In the rows, 128 means zero.
One hidden turn or mirror swaps the rows below in pairs. Which row is each named row swapped with?
The rows were stretched afterwards, more along some directions than others.
Z_878: [164 130 140 132 102 124 125 139  99 140  97 138  92 138 132 124 112]
Z_558: [130 157 112 145 142  75 125 145 129 120 110 144 122 112 153 100 135]
Z_512: [135 117 144 128 148 152 105 146 115 136 156 132  98 124 126 124 146]
Z_578: [114 146 130 113 133 137 118 109 141 151 154 129 111 147 147 114 157]
Z_413: [172 134 136 131 116 133 126 143  85 143 104 132 100 138 136 113 126]
Z_562: [105 116 141 140 112 120 141  93 137 151 143 120 108 148 140 139 117]
Z_907: [108 119 127 127 180 122 145 165 141 130 172 155 153 116 119 121 150]
Z_143: [123 141 107 136 172  84 139 123 121 137 195 138 152 124 131 107 156]
Z_282: [124 133 119 133 171  92 127 116 126 139 186 130 155 118 127 106 164]
Z_577: [116 165 131 124 135 103 111 107 143 141 128 114 117 110 127 107 144]
Z_735: [122 161 114 145 146 108 138 120 119 135 146 135 103 137 143 125 130]
Z_462: [144 153 128 118 171 119 145 155  91 126 130 155 143 123 114 146 142]
Z_63: [122 116 142 143 115 115 148  99 125 162 151 114 123 135 138 130 118]
Z_786: [117 146 127 142 144 115 154 153 121 134 113 158 111 145 157 127 135]
Z_675: [137 167 117 140 153 114 140 130 110 126 146 139 110 133 143 127 130]
Z_356: [ 96 106 145 137 104 123 132  93 148 155 137 112 106 146 133 129 126]
Z_57: [ 87 115 133 145 112 106 141 104 146 154 136 123  98 151 154 128 125]
Z_550: [145 154 114 129 164 107 157 177 100 117 121 173 146 129 137 128 144]
Z_509: [131 138 108 143 162  73 146 120 120 130 173 140 153 121 137  98 162]
Z_620: [127 146 125 134 135  94 113 157 130 120  96 139 117 113 147 104 141]
Z_713: [138 161 112 147 145 105 144 151 116 110 129 151 112 123 139 126 127]
Z_979: [109 136 127 147 124 114 143 121 137 144 123 140  98 147 170 123 132]
Z_229: [120 165 116 132 154 122 134 119 118 138 149 135 104 141 142 125 133]
Z_673: [109 152 140 131 130 115 101 119 149 138 116 112 103 115 133 113 140]
Z_997: [158 142 120 126 177 118 140 171  97 146 165 164 151 126 133 116 153]
Z_782: [127 120 136 133 106 103 140 105 130 148 134 116 116 121 123 119 105]
Z_36: [121 135 118 133 168 113 149 181 136 109 149 173 148 111 119 124 141]
Z_343: [115 121 127 133 164  96 120 121 123 140 185 138 134 123 118 110 158]
Z_186: [118 106 124 148 110 120 136 129 144 127 120 119 112 123 142 125  89]
Z_10: [152 155 130 116 178 106 122 177 106 153 154 155 143 110 127 103 166]
Z_780: [124 131 130 130 168 128 149 176 140 114 148 163 152 112 119 123 144]
Z_671: [140 158 109 144 152  70 136 128 126 121 142 149 139 111 148  95 157]
Z_52: [142 120 146 127 105 119 113 135 126 143 105 136 113 123 121 120 123]
Z_21: [115 106 120 153 115 133 126 152 153 126 101 122 112 116 154 119 100]
Z_349: [106 155 132 135 133 102 111 112 149 142 125 115 107 114 131 111 143]
Z_162: [106 139 133 144 130 120 107 145 152 133 105 118 100 111 144 113 134]
Z_150: [121 133 124 132 131 111 112 160 131 125  87 137 119 120 145 115 131]
Z_856: [146 164 137 111 163  98 116 173 105 150 143 155 130 109 120 104 163]
Z_480: [110 123 123 123 184 117 137 145 122 155 190 143 138 127 125 111 154]
Z_984: [124 139 130 124 146 117 105 143 118 136 104 119 124 109 129 129 129]
Z_313: [143 151 120 137 151 116 156 167 102 123 117 160 125 138 154 124 139]
Z_97: [112 114 121 152 116 129 121 149 153 119 109 123 103 121 154 123  90]
Z_964: [163 164 109 120 143 102 124 105 119 130 162 126 148 119 139  91 163]
Z_126: [172 142 142 132 128 119 124 130 110 137 142 114 137  91 125 113 135]

Z_512 pairs with Z_126
Z_780 pairs with Z_97
Z_349 pairs with Z_735

One hidden turn or mirror swaps the rows below in pairs. Which row is each named row swapped with?
The rows were stretched afterwards, more along some directions than others.
Z_791: [104 139 135 154 142  92 107 128 163 126 116 170 154 147 110 160 123 185]
Z_69: [106 133 120 138 141  85  94 119 156 130 123 169 156 131 110 159 102 161]
Z_434: [144 140 146 146 101 131 139 145 149 147 130 106 140 132 142 118 155 137]
Z_845: [150 151 126 116 134 113 119 110 146 122 156 102 145 123 121  94 152 118]
Z_402: [100 141 145 149 140  88  85 108 181 118 121 163 156 149 109 165 101 168]
Z_133: [ 93 123 132  97 118 110 110 115 185 128 142 120 126 128 119 154 148 129]
Z_820: [ 94 137 137 148 147  79  77 108 187 117 115 170 153 146 120 161 102 165]
Z_822: [109 130 120 149 118  83 101 121 163 132 125 163 158 130 115 155 120 163]
Z_245: [ 90 122 157 100 134 108  98 115 190 119 155 107 113 140 124 146 140 128]
Z_156: [123 129 135  91 129  87 105 126 166 126 155 115 107 119 123 120 139 109]
Z_976: [ 97 122 156  96 130 115 113 125 180 128 157 109 109 136 122 148 143 122]
Z_280: [113 126 164  94 124 114 104 125 179 113 159 107  95 130 110 121 132 107]
Z_487: [121 127 144  93 124 102 103 125 172 131 156 108 115 121 116 131 144 120]
Z_312: [158 153 123 117 145 104 104 104 147 120 160  96 150 129 127  91 151 121]
Z_697: [149 160 124 115 124 111 119 106 144 118 154 116 141 114 109  97 140 113]
Z_196: [119 127 137  93 125 104 100 120 172 127 157 103 117 131 117 137 141 117]
Z_571: [148 152 126 109 128 124 130 118 148 130 159  97 142 122 128 103 152 112]
Z_160: [ 98 140 148 145 125 106  97 131 177 114 115 175 147 144 106 167 106 171]
Z_617: [ 99 126 142 101 118 112 109 110 183 128 149 108 132 137 111 155 147 131]
Z_368: [149 142 145 147 110 123 132 141 150 144 129 108 142 137 148 111 155 140]
Z_727: [156 158 131 112 127 117 121 113 150 121 158 105 135 120 121  92 148 111]
Z_688: [ 73 125 134 144 143  91  87 106 173 122 120 163 154 151 120 175 107 166]
Z_184: [102 137 138 148 147  81  80 110 163 109 121 168 153 153 108 146 101 167]
Z_239: [153 153 127 116 132 112 113 103 153 124 163 100 144 123 120  92 151 112]
Z_471: [ 94 129 118 155 137  78  93 113 166 126 103 171 169 135 112 169 113 182]
Z_295: [139 140 139 146 110 122 130 136 147 144 126 111 145 136 142 121 148 131]
Z_304: [142 144 141 141 100 124 131 132 147 147 129 113 140 129 135 112 147 126]
Z_340: [150 149 126 110 126 120 122 108 150 128 162 103 133 118 124  93 149 101]
Z_871: [107 123 132 109 140  86  92 107 182 119 145 115 135 126 113 138 142 135]
Z_693: [160 157 130 112 129 113 122 115 151 125 163  98 139 122 123  84 151 114]
Z_921: [113 122 166 111 146 101 100 128 193 125 161 100 104 142 121 129 147 118]
Z_309: [108 129 121 142 143  86  88  91 156 124 113 163 167 140 108 156  95 151]
Z_41: [129 130 137 101 125 106 108 107 164 123 140 111 137 130 113 132 139 133]
Z_19: [134 145 139 140 106 126 127 130 147 147 126 113 147 132 141 125 147 129]
Z_504: [113 139 122 138 141  74  98 128 152 124 119 180 138 125 117 145  93 150]
Z_873: [ 90 132 146 145 151  89  90 116 173 123 126 162 148 154 122 166 107 165]
Z_95: [103 129 158  99 130 107  84 111 195 110 158 117 117 138 107 138 135 114]
Z_682: [135 137 136 144 108 118 122 129 143 145 126 106 142 130 136 119 151 127]
Z_585: [139 138 144 148 112 123 130 139 146 142 125 111 142 133 140 118 148 135]
Z_744: [144 140 145 150 115 113 127 142 151 140 129 102 146 140 143 116 151 139]
Z_209: [137 138 152 107 124  91  99 125 185 116 166 115 112 116 114 113 137 121]
Z_72: [110 142 130 135 132  91  88 114 160 122 123 170 140 131 104 157  92 147]
Z_364: [156 154 121 119 137 111 122 118 142 122 157 102 144 120 121  95 148 125]
Z_931: [135 134 135 136  98 139 141 141 137 150 124 113 135 121 136 128 145 123]

Z_304 pairs with Z_693
Z_820 pairs with Z_133
Z_504 pairs with Z_156
Z_871 pairs with Z_471

